Here are some points, one per row:
[-0.32 -0.96 -0.31 0.35 -0.22 0.60 2.09 -0.19 2.32 0.42 0.09 0.02 -0.25 -0.27 1.70 1.04 0.15 1.12 -0.08 -0.23 0.70 -0.55 -0.19 0.05]
[0.25 0.60 -0.85 -2.00 -1.52 -0.38 3.28 0.98 0.33 0.21 -1.76 0.20 -0.50 -2.33 -1.38 1.08 0.45 0.14 -1.32 -1.43 0.87 0.69 -0.87 0.60]
[0.38 -2.44 0.27 -1.11 -0.29 0.65 0.59 0.72 -1.68 -0.19 0.78 -0.89 -0.59 0.13 1.13 -0.81 -1.52 2.01 -1.36 0.83 -0.14 -1.70 0.61 0.43]
[-1.38 -0.09 -0.40 -1.39 0.95 0.77 -0.76 -0.09 -1.09 -1.81 1.96 0.03 1.02 1.83 -1.44 -0.11 -0.09 -0.29 -0.66 1.09 1.46 -0.24 0.61 -2.71]
[0.30 0.35 -0.45 -0.42 0.49 0.19 -1.19 -0.82 0.19 -0.07 -0.08 0.36 -0.45 -0.20 -0.64 -0.50 -0.68 0.32 0.67 0.61 -0.35 0.10 0.86 -4.92]
[0.67 -0.71 0.74 0.91 0.65 0.44 -1.12 0.40 -0.11 -1.54 -0.47 1.42 -0.42 0.88 -1.19 -0.58 -0.50 0.26 1.48 0.12 -0.14 -0.46 -0.35 0.01]
[-1.35 0.45 -0.40 -0.39 -0.23 -1.01 2.15 -0.94 -0.12 0.38 0.91 -2.64 -0.48 0.05 0.94 -0.78 1.86 0.07 -1.04 -0.54 0.17 -0.83 -1.06 1.46]
[-0.01 0.90 -0.56 0.76 0.23 0.37 0.87 -0.65 -1.01 -0.71 1.25 0.44 2.22 1.70 -0.41 1.03 1.34 0.00 -0.71 0.86 0.07 -0.47 -0.21 0.66]
[-0.02 0.01 0.26 1.23 0.25 1.56 1.49 0.48 -0.64 0.48 -0.26 -0.07 -0.18 -0.27 0.62 -0.53 0.24 -1.16 0.67 -1.13 1.38 -0.48 -0.15 -0.38]
[0.30 -0.84 0.40 -0.14 0.09 -0.13 0.89 2.39 0.36 0.34 0.41 -0.63 0.55 1.03 -0.21 -1.24 -0.48 -0.51 -1.95 -0.25 -1.32 0.40 0.11 -0.13]
[-0.58 -0.50 -0.82 0.97 0.93 0.22 -0.42 -0.30 0.29 0.65 0.63 0.75 -0.44 1.19 0.17 -0.20 -0.09 -1.26 -1.22 0.58 1.00 1.15 0.26 -0.86]
[-0.29 -0.63 -0.72 -0.32 -0.42 -0.13 -0.53 -0.44 -0.66 -0.35 -7.83 -0.14 0.67 0.46 1.00 -0.29 0.37 0.25 -0.08 -0.39 1.82 -0.44 0.24 -0.77]
[-0.32 0.66 -0.32 1.22 1.16 1.17 -0.94 1.16 -0.52 -1.16 -0.22 0.08 0.96 -6.61 -1.04 -0.39 0.03 -1.48 0.74 1.30 -0.91 -1.12 0.02 0.27]
[-0.22 -0.25 0.20 0.29 0.56 0.68 0.64 -1.40 -0.08 -0.26 -0.60 1.14 -1.30 0.51 0.81 -0.79 0.39 -0.60 -0.21 0.11 0.01 0.33 0.51 2.73]
[0.97 -0.26 0.26 -0.73 -0.38 -1.16 -0.37 -0.12 1.11 0.19 0.15 0.61 0.31 -1.63 -0.12 0.74 -2.70 0.36 0.43 0.91 -1.01 -0.34 -1.42 -1.28]
[-0.08 0.93 -0.27 0.10 0.38 -2.43 0.99 0.34 0.06 0.22 -0.85 -2.42 -0.03 -1.03 2.60 0.65 0.07 -0.15 0.39 3.18 -1.33 1.65 -1.24 -0.71]
[0.36 0.04 0.58 -0.46 0.57 0.44 0.99 1.79 -0.10 0.42 1.60 -1.55 -0.10 1.60 -0.64 0.63 0.36 -0.67 -1.72 -0.77 1.67 -1.36 0.20 0.57]
[0.89 0.74 0.51 0.24 0.45 0.21 0.77 1.59 0.17 0.33 1.06 1.57 0.94 0.39 -0.10 0.39 0.23 0.34 0.31 3.16 4.17 -0.45 0.56 0.19]
[-0.44 -1.12 0.90 -0.24 0.31 0.61 0.58 -0.61 -2.32 3.01 0.05 -2.33 1.01 -0.69 2.19 -0.92 1.35 0.23 0.16 0.50 -0.75 -0.86 0.55 -0.49]
[0.68 -0.43 0.23 -0.48 0.15 1.34 -1.27 1.00 0.24 0.80 -0.36 -1.55 0.09 -0.04 2.21 1.95 0.55 -2.06 -1.43 -1.59 -0.34 0.43 -0.21 0.81]
[0.56 -0.47 -0.14 2.81 -0.42 -0.82 1.43 -0.77 -0.53 0.40 0.45 -2.61 0.65 -0.81 0.72 0.37 -0.09 -0.01 -0.93 -2.44 -0.04 -0.65 -0.11 -1.42]
[-0.59 0.24 -1.50 -0.65 -0.57 0.59 0.96 1.34 -0.85 -1.73 0.48 -0.44 0.06 1.01 0.10 0.28 0.56 -0.33 0.96 -0.07 -0.73 0.15 0.48 1.02]
[0.52 -0.39 -0.97 -0.23 -0.65 -0.83 0.73 -1.21 0.16 -0.51 0.32 0.72 -0.72 -2.20 0.42 0.20 -1.13 0.77 -0.20 -0.75 -2.38 1.12 0.19 -1.26]
[-0.15 2.16 -0.36 0.19 0.36 0.03 -0.57 1.38 0.43 0.99 0.33 2.34 -0.11 1.24 -0.33 0.62 -0.75 -0.09 -0.37 -2.48 0.23 -1.58 0.63 3.96]
[0.29 0.20 -1.16 1.36 0.30 -0.40 -2.50 -0.56 0.13 0.52 -0.26 -0.58 -1.64 0.05 -0.36 -0.32 -2.46 -0.17 -0.30 0.58 0.91 0.98 -0.59 0.75]
[-1.11 1.35 0.34 0.55 0.33 -0.42 -0.48 0.67 0.29 -0.08 -0.30 0.31 0.47 0.15 -2.94 1.82 0.33 -0.01 -0.81 -0.74 0.60 -0.77 0.60 2.86]
[0.50 0.31 0.81 -0.55 -0.27 0.72 -0.15 0.06 -1.27 0.56 -0.97 -2.64 -0.14 0.48 -0.80 0.24 0.52 0.76 1.00 0.46 0.67 0.85 -2.36 -2.59]
[0.04 0.21 -0.03 1.12 0.28 -0.03 -0.74 -0.05 0.97 1.16 -0.12 2.34 0.18 -0.47 -0.59 0.62 -0.99 1.87 1.19 -1.07 -1.47 0.53 -0.11 0.41]
[0.03 -0.79 0.20 0.29 0.18 0.98 -0.51 -0.57 1.80 -0.66 -1.01 0.30 -1.08 0.87 -1.02 0.44 -1.39 0.51 2.77 0.99 -1.02 -1.27 0.26 0.31]
[0.51 0.79 -0.18 -0.96 0.78 -1.02 -0.64 -1.90 0.00 0.80 -0.16 -0.72 -0.10 -1.23 -0.25 -0.75 0.11 -0.16 1.08 0.16 -0.30 0.44 0.39 0.28]
[0.50 -0.07 -1.47 0.69 0.51 0.93 1.20 0.43 -1.14 -0.55 0.02 -1.19 -0.51 1.76 -1.36 0.09 0.07 -0.45 -1.21 0.29 -1.57 -1.14 0.34 0.04]
[-0.58 0.33 1.18 -0.56 1.29 0.14 -0.72 -1.37 -1.14 -0.98 0.61 -0.53 0.27 1.63 0.21 -0.13 -1.16 0.41 1.15 -0.21 0.16 -0.43 -0.01 -0.04]
[0.04 -0.18 0.31 1.16 -0.18 0.20 -1.33 0.44 -0.29 -0.81 0.44 0.28 -1.18 1.35 -0.03 -1.23 1.06 0.91 1.45 1.18 -0.34 0.14 -0.34 0.38]
[0.22 0.12 0.92 0.43 -0.56 -0.42 -0.34 -0.48 0.76 -0.87 -0.83 -0.85 -0.49 -0.55 -1.13 0.05 -1.93 0.84 1.08 0.68 -0.24 1.40 0.48 -0.44]
[-1.03 -0.31 0.12 -0.33 0.84 0.07 -0.33 -1.86 0.73 -0.33 0.31 1.57 -0.76 -0.39 0.42 -0.55 -1.20 0.85 -0.03 -0.41 -0.35 0.88 -1.06 0.12]
[0.34 0.07 0.07 -0.04 -1.33 0.72 -2.60 0.31 0.45 0.47 0.88 -3.07 0.15 0.36 1.83 0.04 1.67 -0.63 1.99 -0.68 -0.24 -0.84 0.46 -0.54]
[-0.36 0.20 0.41 -1.30 -1.50 1.13 0.85 -2.27 -0.65 -0.60 0.90 -2.64 -0.96 -1.22 0.75 -0.69 0.76 -0.48 0.11 1.19 0.63 0.56 -0.53 -1.87]
[-0.52 1.64 2.39 0.26 -0.24 0.69 0.59 0.80 0.00 -0.24 0.29 -0.82 0.97 0.24 0.99 -0.69 -0.13 -0.33 -1.48 0.11 -0.25 1.48 1.45 1.24]
[0.76 -0.18 -0.52 -0.18 0.12 0.02 0.40 -0.80 -0.72 0.80 -0.79 2.70 -0.36 -0.30 0.74 0.78 -0.91 -0.24 0.34 -0.07 -0.10 0.24 0.09 0.79]
[0.84 -1.82 0.38 -1.61 0.36 -0.30 0.64 -2.47 0.37 -1.25 0.49 -0.54 0.41 -0.64 -2.26 -0.14 1.10 -0.04 -0.32 -0.12 -0.29 0.48 -0.40 -0.74]
[0.27 -1.36 -0.57 -1.17 -0.24 -1.03 1.39 -0.63 -0.35 -1.18 1.18 -3.41 0.79 0.26 0.55 -1.47 2.92 -0.85 -0.91 1.25 0.22 0.43 -0.10 -0.76]
[0.36 0.31 -0.30 -1.33 0.17 -1.23 0.37 -0.65 0.66 -0.21 -0.16 1.31 -1.05 -0.60 1.35 -0.74 -0.27 -1.18 1.70 -1.27 0.02 0.80 -0.80 -0.45]
[2.28 -0.63 -0.19 0.80 0.08 -0.98 0.71 1.60 -0.97 -0.79 0.16 1.63 1.54 0.15 1.51 1.91 0.20 -1.08 -2.10 0.31 -0.40 -0.31 0.47 -0.39]
These points spread out most along one direction. Take the direction at right angles to it along which they spread out most. Then take the direction at right angles to both along which they spread out most. Go by this last direction. How far along it is each point below, from 0 to 99? The average is 50, and the first point in the table lies past the average. One standard deviation of the points above along it is 16.
[-1.40 0.39 1.22 -0.01 -1.05 -1.77 1.19 0.52 0.68 1.40 -0.46 2.31 0.39 -0.72 0.28 -0.42 -0.42 -0.92 -1.20 -0.87 -0.13 -0.27 1.18 2.64] 76
[0.83 -0.26 0.46 0.60 -0.60 -0.49 0.53 -2.10 1.28 -0.38 -0.29 -0.44 -0.43 -0.26 -0.50 0.35 0.58 1.18 0.19 -0.66 -0.35 1.01 0.23 -0.13] 55
[0.11 0.20 -0.15 -0.80 -1.43 -0.79 0.65 -1.36 0.86 2.69 -0.04 -1.60 -1.04 -1.28 0.00 -0.33 -0.48 -1.33 0.53 1.19 0.59 0.30 -0.16 -1.62] 61
[-0.33 -3.46 0.47 0.18 -0.28 -0.59 -2.05 0.54 -0.42 0.02 -0.25 2.03 -1.08 -0.85 -1.35 0.10 0.26 0.13 0.90 0.64 -0.35 0.27 -0.19 -1.27] 38
[-0.17 -0.81 0.21 -0.30 -1.93 0.71 -1.65 -0.99 -0.31 0.18 0.78 -0.91 0.94 -1.57 -0.33 0.39 0.23 0.74 -0.08 0.15 1.01 1.27 -0.15 0.65] 51
[0.31 0.82 -0.94 0.85 0.63 1.16 -0.01 1.55 -0.16 0.09 0.08 2.30 1.37 2.02 -2.38 0.06 -1.31 0.01 1.46 -0.49 -0.68 0.75 -1.21 0.84] 32
[0.04 0.29 -0.90 -0.07 0.76 -0.52 0.38 1.79 0.09 0.38 -0.43 0.10 -0.22 -0.77 -0.92 0.65 0.09 1.03 0.93 -0.32 -0.09 0.93 0.57 1.30] 59
[-1.82 -0.84 0.56 1.18 -0.13 0.74 -0.60 0.82 0.39 -0.20 0.93 2.07 -0.12 1.41 1.13 0.29 1.00 -1.30 -1.22 0.67 -0.77 -1.13 1.04 -2.08] 31
[-0.71 -0.15 0.25 0.21 -0.52 -1.38 1.17 0.99 -1.07 0.21 0.78 1.40 0.01 0.07 1.06 -0.46 0.38 -0.20 -0.45 -3.99 1.80 -0.25 0.81 1.11] 66
[-0.68 -0.55 -1.21 0.49 1.17 -0.38 -3.55 0.54 2.45 -0.97 0.23 1.24 0.80 0.56 -0.50 -1.06 -1.31 1.43 0.48 0.90 0.29 -0.59 0.27 -0.65] 22
[-0.26 3.13 0.98 -0.24 0.33 -0.85 -1.10 0.23 0.04 -0.63 -0.07 0.53 -1.55 0.76 -0.95 0.34 0.57 1.48 0.29 0.57 -1.12 -1.63 -0.38 -0.58] 36
[0.72 2.70 -0.02 0.15 -0.64 0.25 -1.32 0.57 0.24 -1.22 0.52 2.04 0.22 1.53 -0.13 -0.69 1.80 0.24 -1.02 -1.01 0.94 0.28 -0.18 1.62] 41
[-0.15 0.35 0.13 -1.39 -0.09 1.16 -0.75 0.18 0.35 2.17 -0.54 1.09 1.26 1.27 -0.12 -0.35 0.44 -0.27 -0.04 -0.59 -1.92 0.14 -0.07 0.98] 52
